One vector is turned by the same rotation once a tick. Each row is the vector after some number of ticks, and that number follows the row.
The counts run from 0 to 698.
[ 97 141 118 125 126 107 105 160 150 127 153 105 130 138 194 117 102 163
 176 168 131 138 143 141 152 145  99 113 138  96 161 109 112 127 122  62] | 43
[119 115 143 105 148  93 137 127  97 139 164 114 145 170 166 165 142 114
 154 165 111  79 129 103 140 148  88  79 147 105 139 126 169 138 100  91] | 381
[148 147 128 112 158 147 141 152 126 145 153 148  96 160 125 159  78 130
 151 147 112  90 126 146 156 149  78 151 100 150 146  96 182 158 152 111] | 604
[ 68 135 121  85  99 112 133 149 146 130 121 103  99 172 131 125 165 153
 122 136 127 106 164 140  73 114 103  80 122 121 131 117 161 105 137 165] | 82
[114 147 139 109 128 132 101 138 138 125 158 107 169  76 139 137 136 147
 141 140 152 125 123 173 147  89 130  61 135  70 140 151 125 142  98  93] | 540
[115 162 125  90 119 190 151 128 178 132 155 107  67  89 134 138 113 133
 145 118 127 142 161 150  88 130  97 124 102 117 158 118 127 136 152  92] | 417
[ 99 159 138 105 144 105 161 144 127 149 151 108 151 139  99 135 137 128
  78 126 137 105 120 173 124  85  79  96 127 172 122 129 151 126 169 177] | 685
[122 119  76 103 157 105 124 106 134 122 141  90 144 102 153  91 133 137
 181 148 135 123 126 125 126 113 152 115 183  88 146  88 147 159 117  73] | 143
[121 155 194  75  97  93 163 134 120 132 169 113 164 111 160 142 128 113
 124 128 150 120 129 151  87 110 105  91  95 149 129 137 157 121 156 142] | 180
[108 156 163  99 130  79 164 153 136 134 158  54 104 124 136 150 146 157
 114  94 135 138 120 142 111 113 108  70 129 125 124 147 117  91 119 155] | 67
[100 132 160  75 115 167 166 121 167 122 134 100  74 115 174 150 134 129
 146 119 115 137 146 124  65 130 124 119 115  93 132 103 131 141 144  85] | 409
[119 153 115 119 174  93 148 160 118 123 147  58 132 139  95 142 130 176
 112 105 127 128 110 151 176  79 107 109 142 149 103 129 136 100 131 151] | 459
[136 159 150  85 124 163 177 128 167 139 164 100  62  84 138 148 107 128
 140 103 130 143 140 141  84 131 113 125  97 119 144 119 137 140 150 109] | 411
[ 98 107 126  85 130 185 116 157 148  99 124 140 105 171 136 172 113 191
 157 169 142 122 116 142 166 130 121 115 137 101 136 104 151 139 143 106] | 216
[112 129  80 107 175 106 157 144 140 132 144  58 106 142  95 123 123 165
 123 126 128 137 120 133 155 102  93 128 173 180 125 107 139 105 148 148] | 464
[103 118 111 100 132 161 112 126 175 134 154 114 136  70 153 108 111 138
 146 156 153 141 124 170 132  90 132 104 156  98 163 108 119 166 130  73] | 536
[134 151 169  78 115  99 180 116 112 128 176 121 152  98 150 119 108 116
 142 129 145 136 119 145 101 155  77  95 127 165 168 132 140 116 165 140] | 172
[147 165  85 114 158  83 139 112 106 140 168 100 158  89 129 102 122 149
 159 125 147 114 103 139 141  95 154 112 139  82 122 122 173 156 104 110] | 140
[144 128 130 116 167  83 118 130 106 118 157  84 179 128 137 157 147 108
 154 144 114  84 152 135 150  86 116 102 132 128 106 116 184 138  99  92] | 367
[149 112 104 100 178 109 130 126 133 120 161  84 156 104 125 123 103  99
 157 145 129 110 144 136 152  95 111 139 157 181 135  84 173 142 127  97] | 364
[ 85 161 125 107 130 151 163 111 126 137 139 152 151 132 174 111 146 129
 119 148  99 113 124 138  91 116 106 125 132  78 133 107 125 177 184  81] | 515
[122 185 125 108 136 143 180 113 126 167 176 149 142  90 145 104 102 124
 117 132 138 125 103 157 114 113  99 141 111 108 140 123 138 174 182 106] | 518
[ 79 114 152  97 137  94 144 149 161 116 133  58  96 140 173 131 136 158
 132 124 127 157 125 125 112 124 119  81 170 128 145 107  92  99 132 114] | 63
[105 116 172  63 103 111 167 124 146 116 151 115 142 113 173 117 114 110
 139 148 139 141 136 139  80 142  97 107 142 173 164 109 138 123 174 119] | 177
[ 84 123 104  93 149 133 157 138 150 155 148 117 130 142 105 121 119 132
  93 157 149 113 122 160 122  87  86 125 145 187 133 102 163 143 183 165] | 690
[ 82 172 120 107  95 168  98 163 154 113 128 130 120 144 153 130 130 178
 150 145 122 123 178 167 119 117  97 103  94  79 146 131 123 119 136  93] | 428
[112 113 162  73 122 163 146 138 183 140 162 107 116  97 134 156 104 100
 119 141 148 126 149 166 101  95 100 115 118 180 143 106 153 146 157 118] | 191
[ 97 167 106 105 109 179 111 164 167 114 134 128 101 120 139 118  91 170
 152 142 135 144 163 177 133 133  87 121 108 124 167 112 123 125 158 102] | 430
[125 125 100 105 156  93 112 107 120 105 141  91 149 101 156 106 149 128
 177 140 118 113 132 130 119 123 141  81 184  84 155 102 136 146  95  79] | 149
[154 130 149  59 132 116 160 137 129 100 149  84 129 116 103 160 118 126
 147 103 142 123 142 139 112  96 118 117 115 193 118 116 182  98 144 159] | 578
[ 67 129 121  89 102 134 129 129 154 154 134 133 117 135 138 123 157 166
 118 154 156 108 116 155  88  96 142  79 127  63 132 127 153 159 127 145] | 308
[116  94 139  65 136 136 137 133 148  87 117  83 121 152 127 159 148 111
 153 137 112 109 176 126  98  95 114 119 138 174 118  85 175 112 142 121] | 582
[120 162 140 108 133  77 124 159 138 105 137 105 116  97 130  96  91 143
 145  99 139 140 133 188 115 129 114  83 138 165 188 103 109 114 148 153] | 664
[133 169 123 118 192 162 159 133 120 121 127 143 121 133  84 142 100 150
 116 106 101  97 101 173 160 103 107 132 131 135 134  92 134 174 184 132] | 112
[ 99 150 110  92 120 139 161 125 160 181 167 125  92 106 117 118 111 153
 104 137 172 122  98 166 101 111 119 103 126 111 145 123 160 160 145 164] | 305
